In the data rows, 128 means zero.
Here are some numbered points:
[173  83 155 145 148  74 137 128 111 176  87  80 179  99  99 122  94  90
 142  90 109 155 104  91 145 120  95 143 111  90 129  90  85 153  87 101
 147  92 100 104 136 143 169  73  73  82  88 127 108 151  87 168  86 120] 0
[169 156 162  87 145 119 166 169 123 103 164  78 162 150  73  81 110 100
 124 150 103 174 139 129 155  73 110 122 128 147 173 104 138 145 114  88
  77 103 168 119  88  90 173 128 103 159  85  99 105  83 109  97  92 182] 1
[ 81 122 151 143 108 125 175 108  88  81 122 179  87  90 150 105 174 164
  83  77 146 165  90 180  95  74 164  77 124 159 157 100 166 109 113 183
  91  76 162 141  80 179  91 136  87 143  80 179 150 122 106 111 129 169] 2
[106  76  80 101 128 137 169 119 106 125 129 111 147 166 139 143 131  78
 141 117 105 157 147 128  99 119 159 120 109 114 136 114  76 115  91  82
  76 127  90 174 137  99 157  91  85 180 125 100 111 104 125 183 103  95] 3
[141 129 145 147 150 124  81  87 150 139 156 128 118 155 131  77 166 123
 165 160 101  80 131 153 139  92 173 141 137  82 152 166 117 142 122 131
 127 155 119 171 145  80 132 145 137 139 175 138 145 178 173 115 176 143] 4
[ 80 123  95  90 129 161 152 114 125 179 134 183 110 109 183 119  76 162
 109  81 161 164 106 168 104  77 132  87  80 160 113 125 168 108  78 162
 175 118 182 139  74 166  82  76 146 114  83 113 125  78  81 159 136 175] 5
[117 114  83 161 171  90  97 150  97  80 146 104 157  97 108 103 171 115
 180  99 160 129 165 103 106 168  74 153 156 109 161  76 148 169 162  90
 108 173 118 101 156 133 156 147 123  73 164  86 147 168 118 109 146 162] 6
[156 132 182  80 122  76 146  88  81 127  73 103 165 152  90 151  95  97
  82 115 111  87  85 105 108 118  82 162  81 118 141 113 104 119 147 103
 178 119  77 180 108 110 110 157 118 134 117 119 127 132  83 166 113 101] 7
[ 86 100 165  91 105 143 113  90 171 118 100 113  83 134  96 147 119 168
 159  85 159 133  86  83 150  87 179  92  86 162 162 153 146 105 129 119
  73 111 148  94 125 145  81 125 169 174 150 129 175 124 176 148 120 171] 8
[131 119  96 104 159 182 133 134  85 124 159 151 115 175  74 165 168 114
 115 178 182 118 175 145  92 148 150 169 178 180 164 174 179 137 166 156
 137 165 131 131 160 137  99 159 155 166 166 118 139 173 114 139 157 125] 9
[ 83 170 180 106  87 174  96 146 173  96 118 155 109 117 161 160 139 153
 153 137 176  90  74 165 109 134 103 115 123 120  83 134 123 141 119 120
 128  96 128  86 142 124 159 110  82  96 155 157 152 142  92 100  74 148] 10
[ 82 179 125  83 169  95 100  97 160 108 139  92 182 157 113 153 153  83
 176 109 129 120 136 111 157 175 104  85 173  85  80  87 156 151 175 148
 173  95 129  97 104 111 160  77 105  77 161 101 124 120  73 104 134 115] 11
[143  73 134 150  76 169 179 160 129  92 109 137 114 103 152 182 125 127
  77  92 133  88 113 101  74 114 123 159 153 165 168  82 139 168  97 150
 150 138 170 169 115 146 128  74 148 105 114 169 180  97 166  78  96 150] 12
[179 142 166 152 143 115  95 155  91  99 106 124  78 180 117 179 157 146
 173 142 100 125 128 118 141 162  86 123 141 136 150 131 114 148 150  73
 117 148  82 117 147 150 120 180  83 108 151 108  87 138 110 133 151 108] 13
[150  92 110 109  92 138 138 101  73  74  91 153 166  88 179 127  99  87
 168 146  91 113 119  95 165 109 137 101  96  73 175 123  92 146 104  77
 143 142  76 143  77  92 171 137  96  94  90 109 122 129  90 142  82 106] 14
Which five points above are nearest to each new point, looking only along the 6 directions in which the numbered points spread most? Their numbers follow each, nearest first.
[ 94 137 106 103  77  88 182 129 114 136  85  99 136 143 105 128 178 120
 117 132  88 156 120 109 156 165 119 146  97 138 148 109 161  74 139 110
 129 113  86 168 117 114  97 120 115 131 108 139 170 127  99 165 119 114] 3 7 14 13 0
[115 161 133  76 151 120 108 170 133 175 169  97 183 153 170 170 111  95
  88 174  77 142 170 100 146 150  91  81 160  99 106 147  78  73 142 127
 155 117 123 150 176 101 180 155 113 171 169 122 160 137 168 137 128  90] 13 3 4 7 14
[ 96 139 136 159 153 179 125  82 101  77 119 132 104 156 148 131 138 173
 183  76 113 139  76 152 132 123 148 157  99 170 174 103 134 179 136 170
 162 123 176 100 131 160 109  96 120 175 127 164 164  88 119 105 106 178] 2 8 10 12 4
[ 90 146 183 132 131 165 142 138 164 155  83 180 146 115 169 142 137 169
 152 128 183 146 101 161  77  99 165 129  83 182 125 128 147 122 131 166
 125 139 179 183  86 139 101 133 133  95 110 159  95 119 120 108 145  77] 2 5 8 10 12
[157 169 153 100 138 101  76 156 169 109 170 127 127 161 106 152 169 161
 119 175 119  81 168 166 142 159 101 132 165 110  87 159  94  91 170 106
 113 157  96 170 153 152 108 161 157 168 132  82 159 152 138 124 148 105] 4 13 9 6 3
[ 99  81 160 165  86 171 147  86 175 106 105 175 137 136  77  74 145 111
 103 133 122  77 123 146 137  96 166 138 101  95  97  73 171 159 137 133
  83 129 143 166 113 170  87 113 141 165 120 175 113 125 164 157 160 151] 8 2 4 3 12
[105 174  90 180 165 117 106 175  95 150  97 148 141 169 129 101 165 122
 148 134 115 152 169  88 174 152 162 134 171 137 133 157 106 165 100 152
 152 174 120 164 173 129  80 166 168  86 157 125  83 170 143 145 175  74] 13 4 9 6 3
[ 92 165 108 157 176 153  85 166  82  78 173 110 169 125 124  99 159 118
  74 171 128 131 173 120 100 169 109 182 133  78 179 151 151 104 174 122
 104 180  78  99 157  76  83 173 145  92 160 117 138 160  97 176 170 117] 13 9 6 4 3
[ 95 150  76 174  74 175 123  92 137 110  86 129 106 132  80 166 115 137
 164 166 132  97 125 139  83 111  87 136 113 153 100  92 175  92 117 147
 151  73 136  82  92 164 176  88 161 150  95 174 157  73 171 134 108 180] 2 10 12 8 5
[148 106  74 118  85 164 124 118 182 180 131 170 100 100 143 168 128 139
  94 127 110 128  99 125  82 133 139 160  78 173 182 120 133 155  81 146
 156  99 133  96 164 103 137 131 147 179  74 131  82 110 165 179 164 123] 3 2 8 7 12
[145  78  97 113 101  86 159 178 128 113 113  77 108 142 142  80  81 125
  86 155  80 182 124  96 124 124 178  95  92 101 155  74  90  85 105 125
  97  78 159 114 114  97 103 108 106  87 119  76 131 145 123 110  88 133] 3 1 14 0 7
[183 108 148 182 173 129 117 157  96 120 143 125 156 137 115 141 164 117
 120 151  86 176 174 142 120 156 131  83 138 111 109 168 127  80 176 142
  96 166 124 103 155 118 138 160 119 138 165 166  73 166 105  99 166  92] 13 4 6 9 3
[133  99 142 120 106 176 104 161 136  95 147 145  80  73 159 178 101 133
 150 139 131 178 115 156 151 145 170 109 103 151 114 152 142 106 123 114
 111 106 127 146 134 141 165  82 139 117 111 141  74 109 147 125 104 155] 8 2 10 3 4
[139 145  81  96 161 110 122  81 170 161 137 131  95 165  83  88 146 103
 147 138 114  76 157 110  97 127 105 145 169 157 134 165 152 133 171 118
 161 176  94 134 165 120 142 169 162  76 170  88 115 161 117  90 138 161] 13 4 9 6 11
[ 91 152 146 131 133 128 111 127 153 100 153 120 164  76  78 120 143 124
  96 156 152 114 171 134  76 117 175 118 131 131 120 160 157  94 148 132
  94 160 113 138 150 109  86 171 101 127 152 142 183 157 128  76 147 127] 4 13 9 8 6
[114  96 105 146  91 156 160 124 178 143 128 164 129 164 164 137 151 152
 136 169 164  96 150 159 153 105 182 100  74 164 166 115 136  81 115 182
 134 114 150 176 123 182  96  99 159 118 101 160  81  80 161 173 110 147] 2 8 5 3 12
[119 173 123 137 179  81 139 180 104 183 178  94 161 182 176 173 179  81
 171 180 178 117 179 179  81 180 120 173 179  81 131 179 108 160 179  95
 182 182 117  74 182 115 124 182  92 155 180 133 161 182 115 180 179 124] 13 9 6 4 11
[155 141 143 125 118 166  83 104 156 137  80 168 153 108 153 124 147 170
 100 123 157 147  80 155  94  91 157 155  76 122  91 101 178  77 132 168
  80  86 173 124  95 168 125 101 166 132  73 145  77 114 155 138  97 145] 2 8 5 10 12
[ 73 103 176  97 137 168 165 115 162 134  78 114 176 123 157  73  82 165
 174 119 179 175  73 160 180  82 152 164  85 127 156 132 132 125 103 176
 171  85 174 136 105 178 133 106 164 178 106 170 136 111 142  87 111 179] 2 8 5 10 3
[153  82 103 128  81 159 148  74 152 117  96 166 168 110 136 136  74 175
 178  73 150  85 111 136  96 106  90 127 105 183 115  85 160 103  85 159
 131 153 171  76 100 173 119  83 183 113 146 168 141 103 162  85 118 164] 2 12 10 5 8
[175 157 171 171 178 183 141  77 166 146 136 156 101  95 171 109 103 143
 169 124 169 115 138 150 125 132 134  90 127 129 146  78 145 183 109 117
 183 162 165 133 118 142 136 114 176 162 124 178 166 159 151  88  78 166] 10 2 8 12 4
[147  74 147 155 162  82 150 133 176 147 150 146 178 148 178 183 162 101
  97 161 148 124 159 122 133 178 151 175 170 115 132 169  97 182 168 136
  87 168 164 109 171  78 155 162 152  97 147  87 155 171 153 128 162 113] 13 6 4 9 3
[104 175 115  74 119 103  74 125 161 141 160 182  81 131 174 162  85 141
  95 106 166 161 103 178  91  97 153  82 117 166 145 129 176 139  82 174
 120 109 183 123 143 162 145 143 136 161  76 180 146 118 175 150  80 156] 2 8 5 10 12
[182 109  73  95  94 100 145  78 105 153  95  83 139  81  85 118 127  85
 157 141  82 169 161 115  80  78  83 165  73  88 176 119 110 120 146 100
 101 128 115 122  96 105 105 164 104  91  77  92 171 101  95  77 171 110] 3 14 0 7 1
